In the rows, 100 means zero.
Each named turn below is shown by a few rows before and after it. Which turns, in which order, take the first row of each later pair to the second? The first pair is answered.
Q_644 (before -> after):
| 104 | 103 |  85 |  87 |  98 | 102 |  91 |  96 |  92 |  ->  | 101 | 104 |  84 |  96 | 107 |  99 |  93 | 116 |  99 |
| 106 |  81 |  96 |  88 |  63 |  91 |  85 | 111 |  95 |  ->  | 105 |  80 |  95 | 100 |  76 |  90 |  89 | 131 | 104 |
|  83 | 108 |  85 |  95 |  87 |  97 |  82 | 114 |  82 |  ->  |  93 | 100 |  95 | 115 | 108 |  98 | 103 | 135 | 110 |
|  99 |  81 | 110 | 103 | 102 |  97 | 119 |  92 | 121 |  ->  |  93 |  88 | 103 |  87 |  85 |  97 | 103 |  72 |  98 |
Q_515 (before -> after):
| 106 | 100 |  96 |  85 |  90 | 108 | 116 |  68 | 113 |  ->  | 106 | 103 |  81 |  93 |  82 | 104 |  96 | 133 | 107 |
|  96 |  93 |  95 |  97 |  97 | 117 | 104 |  85 | 108 |  ->  |  98 |  93 |  89 |  98 |  88 | 115 |  93 | 109 | 101 |
|  89 |  99 |  91 |  85 |  96 | 110 |  96 |  87 |  75 |  ->  |  80 |  98 |  87 | 103 | 114 | 109 |  99 | 119 |  84 |
|  97 |  86 |  92 | 100 |  97 | 105 | 104 | 101 | 102 |  ->  |  97 |  88 |  92 | 100 |  96 | 104 | 104 | 100 | 101 |
Q_521 (before -> after):
| 103 | 100 | 111 |  99 |  99 | 118 | 101 |  87 | 100 |  ->  |  87 |  89 | 104 | 100 |  95 | 111 |  90 |  98 |  92 |
|  93 |  95 |  99 | 100 | 103 |  93 |  92 | 104 |  99 |  ->  | 109 |  97 | 105 |  98 | 104 |  97 | 102 | 102 | 110 |
| 119 | 106 | 100 |  93 |  97 | 106 | 105 |  82 | 115 |  ->  |  81 | 100 |  88 |  95 |  94 |  98 |  84 |  87 |  93 |
|  96 | 108 | 100 | 114 | 123 | 107 | 105 | 130 | 106 |  ->  |  98 | 122 | 100 | 111 | 130 | 110 | 110 | 115 | 102 |
Q_771 (before -> after):
| 102 |  94 | 102 | 108 |  99 |  99 | 108 | 109 | 105 |  ->  | 106 |  95 | 105 | 106 |  97 | 101 | 110 | 102 | 107 |
|  93 | 126 |  93 |  94 | 101 | 106 |  88 |  90 |  78 |  ->  |  87 | 119 |  89 |  95 |  96 | 101 |  81 | 109 |  76 |
| 108 | 112 |  96 |  93 | 103 |  93 |  93 | 107 |  94 |  ->  | 109 | 110 |  96 |  94 | 100 |  93 |  94 | 112 |  96 |
|  91 | 117 | 100 | 102 | 113 | 107 | 107 |  87 |  93 |  ->  |  82 | 112 |  93 | 106 | 112 | 103 | 100 | 104 |  91 |
Q_872 (before -> after):
| 105 | 122 |  98 | 103 | 122 | 103 |  84 | 108 |  93 |  ->  | 106 | 107 | 110 | 103 | 128 | 103 |  99 |  80 | 109 |
|  96 | 135 |  81 |  87 | 113 | 103 |  95 |  90 |  83 |  ->  |  94 | 113 |  95 |  89 | 119 | 102 | 110 |  62 | 101 |
| 110 | 119 |  97 | 119 | 113 | 101 | 114 | 112 | 111 |  ->  |  96 |  94 | 102 | 122 | 116 |  95 | 118 |  98 | 118 |

Each pair is two turns apart.
| 111 |  98 | 111 | 103 | 102 |  99 | 115 | 104 | 116 |  ->  | 102 |  83 | 110 | 101 |  97 |  94 | 109 | 101 | 116 |  Q_872, Q_771
|  85 |  86 | 101 |  97 | 101 | 100 | 101 |  80 | 101 |  ->  |  96 |  82 | 107 |  98 |  99 | 102 | 109 |  83 | 109 |  Q_521, Q_771
| 112 |  97 | 113 |  89 |  89 | 105 | 101 |  82 | 100 |  ->  |  99 | 104 | 100 | 105 |  99 | 102 |  89 | 126 |  95 |  Q_644, Q_644
|  92 | 100 |  92 | 104 |  93 |  94 |  87 | 124 |  94 |  ->  | 125 | 115 | 102 |  91 |  92 | 104 | 105 |  94 | 101 |  Q_521, Q_644
|  85 | 117 |  98 |  93 | 104 | 109 |  93 | 100 |  81 |  ->  |  99 | 120 |  99 |  92 |  98 | 108 |  92 | 114 |  83 |  Q_872, Q_515
|  94 | 121 |  96 | 110 | 114 | 104 | 100 |  89 |  94 |  ->  |  96 | 111 |  91 |  98 |  88 | 101 |  84 |  95 |  82 |  Q_872, Q_515
| 109 | 108 | 101 |  95 |  91 |  95 |  97 | 100 |  90 |  ->  |  99 | 106 | 100 |  96 |  92 |  93 |  93 |  99 |  87 |  Q_872, Q_644
| 113 |  86 | 105 |  93 |  78 |  97 |  95 | 110 | 104 |  ->  |  99 | 118 |  92 |  91 |  91 | 102 |  87 | 103 |  83 |  Q_521, Q_644
|  75 | 113 |  90 | 113 | 126 |  98 | 101 | 104 | 100 |  ->  |  78 | 111 |  85 |  92 |  99 |  97 |  83 |  84 |  79 |  Q_515, Q_771
| 91 | 95 | 91 | 85 | 84 | 98 | 74 | 88 | 85 |  ->  | 126 | 124 |  98 |  97 | 112 | 110 |  99 | 112 | 108 |  Q_644, Q_872
|  71 |  83 |  94 | 114 | 118 |  96 |  97 |  71 |  91 |  ->  |  78 | 114 |  86 | 114 | 127 | 103 |  95 |  82 |  80 |  Q_872, Q_515
| 102 |  99 | 106 |  90 |  83 | 103 |  98 |  63 |  90 |  ->  |  89 |  96 |  93 |  96 |  76 |  95 |  76 | 109 |  79 |  Q_644, Q_771
|  89 |  91 |  98 | 124 | 111 |  97 | 100 | 108 |  99 |  ->  |  87 |  98 |  91 | 111 |  95 |  97 |  85 |  98 |  81 |  Q_515, Q_644
|  99 |  95 |  99 |  90 | 109 | 106 | 102 |  73 |  84 |  ->  | 100 | 110 |  91 |  89 | 105 | 109 |  92 |  91 |  74 |  Q_872, Q_872
| 108 |  76 | 104 |  93 |  94 |  93 | 103 | 106 | 102 |  ->  | 105 |  87 |  96 |  96 |  99 |  94 |  96 | 123 |  96 |  Q_515, Q_872
|  75 |  76 |  97 |  94 | 103 |  92 |  94 |  85 |  94 |  ->  | 101 |  73 | 102 |  81 |  85 |  97 |  97 |  82 |  99 |  Q_521, Q_644
| 109 | 111 |  98 |  86 |  86 | 110 |  88 |  92 |  94 |  ->  | 115 | 116 |  97 |  96 |  96 | 111 |  92 | 115 | 101 |  Q_644, Q_521
|  95 |  76 | 117 | 106 | 107 |  87 | 112 |  92 | 112 |  ->  |  77 |  88 | 101 |  97 |  93 |  85 |  86 |  98 |  82 |  Q_644, Q_644
|  94 | 110 |  97 | 109 | 119 | 103 |  98 |  92 |  87 |  ->  | 109 |  92 |  96 | 105 |  94 |  97 |  90 | 121 |  92 |  Q_515, Q_521
| 108 |  81 | 112 |  90 |  80 |  96 | 105 |  89 | 107 |  ->  |  87 |  81 | 108 | 112 | 109 |  95 | 110 | 111 | 115 |  Q_872, Q_515
|  91 | 107 |  95 |  88 |  91 |  98 |  99 |  91 |  85 |  ->  | 101 | 118 |  98 | 101 | 111 | 103 | 115 | 105 |  99 |  Q_515, Q_872
| 109 | 122 |  96 | 103 | 106 | 105 |  98 | 119 |  95 |  ->  |  99 | 119 | 103 | 104 | 117 | 106 | 109 |  84 | 100 |  Q_521, Q_515
| 113 |  98 |  99 |  88 |  79 | 100 |  87 | 124 |  86 |  ->  | 126 | 100 | 112 | 100 | 103 | 105 | 113 | 126 | 110 |  Q_872, Q_515
| 111 |  89 | 103 |  89 |  94 |  99 |  97 | 104 | 103 |  ->  |  97 |  90 |  98 |  88 |  95 |  96 |  88 | 101 |  93 |  Q_521, Q_521
| 102 | 118 | 100 |  96 |  98 | 101 | 101 |  96 |  94 |  ->  | 112 | 109 | 103 |  98 |  95 | 100 | 106 | 108 | 103 |  Q_521, Q_521
| 134 |  82 | 117 |  95 |  90 | 103 | 115 |  92 | 122 |  ->  | 102 | 101 |  88 |  90 |  73 | 100 |  70 | 123 |  78 |  Q_644, Q_644
| 113 | 124 | 104 |  99 | 119 | 116 | 120 | 105 | 104 |  ->  | 115 | 129 |  97 |  87 |  98 | 113 | 102 | 109 |  85 |  Q_515, Q_644
|  98 |  95 | 102 | 115 |  99 |  96 | 100 | 113 |  99 |  ->  | 103 |  94 | 107 | 103 |  90 |  97 | 103 |  84 |  96 |  Q_644, Q_644
| 100 |  86 | 109 | 101 |  91 | 104 |  93 |  89 | 107 |  ->  |  99 |  92 | 103 | 108 |  96 | 104 |  88 | 115 | 108 |  Q_872, Q_644
| 112 | 103 |  89 |  84 |  84 | 104 | 100 | 124 |  88 |  ->  | 113 | 106 |  92 |  76 |  80 | 105 | 103 |  97 |  85 |  Q_872, Q_644
| 113 | 103 | 106 | 112 | 105 | 103 | 104 | 132 | 114 |  ->  | 131 |  99 | 110 |  93 |  84 | 103 | 102 | 113 | 111 |  Q_644, Q_515
| 110 | 102 | 104 |  89 |  84 | 102 | 100 |  91 | 102 |  ->  | 109 |  98 | 105 | 100 |  96 | 101 | 107 | 118 | 113 |  Q_515, Q_771
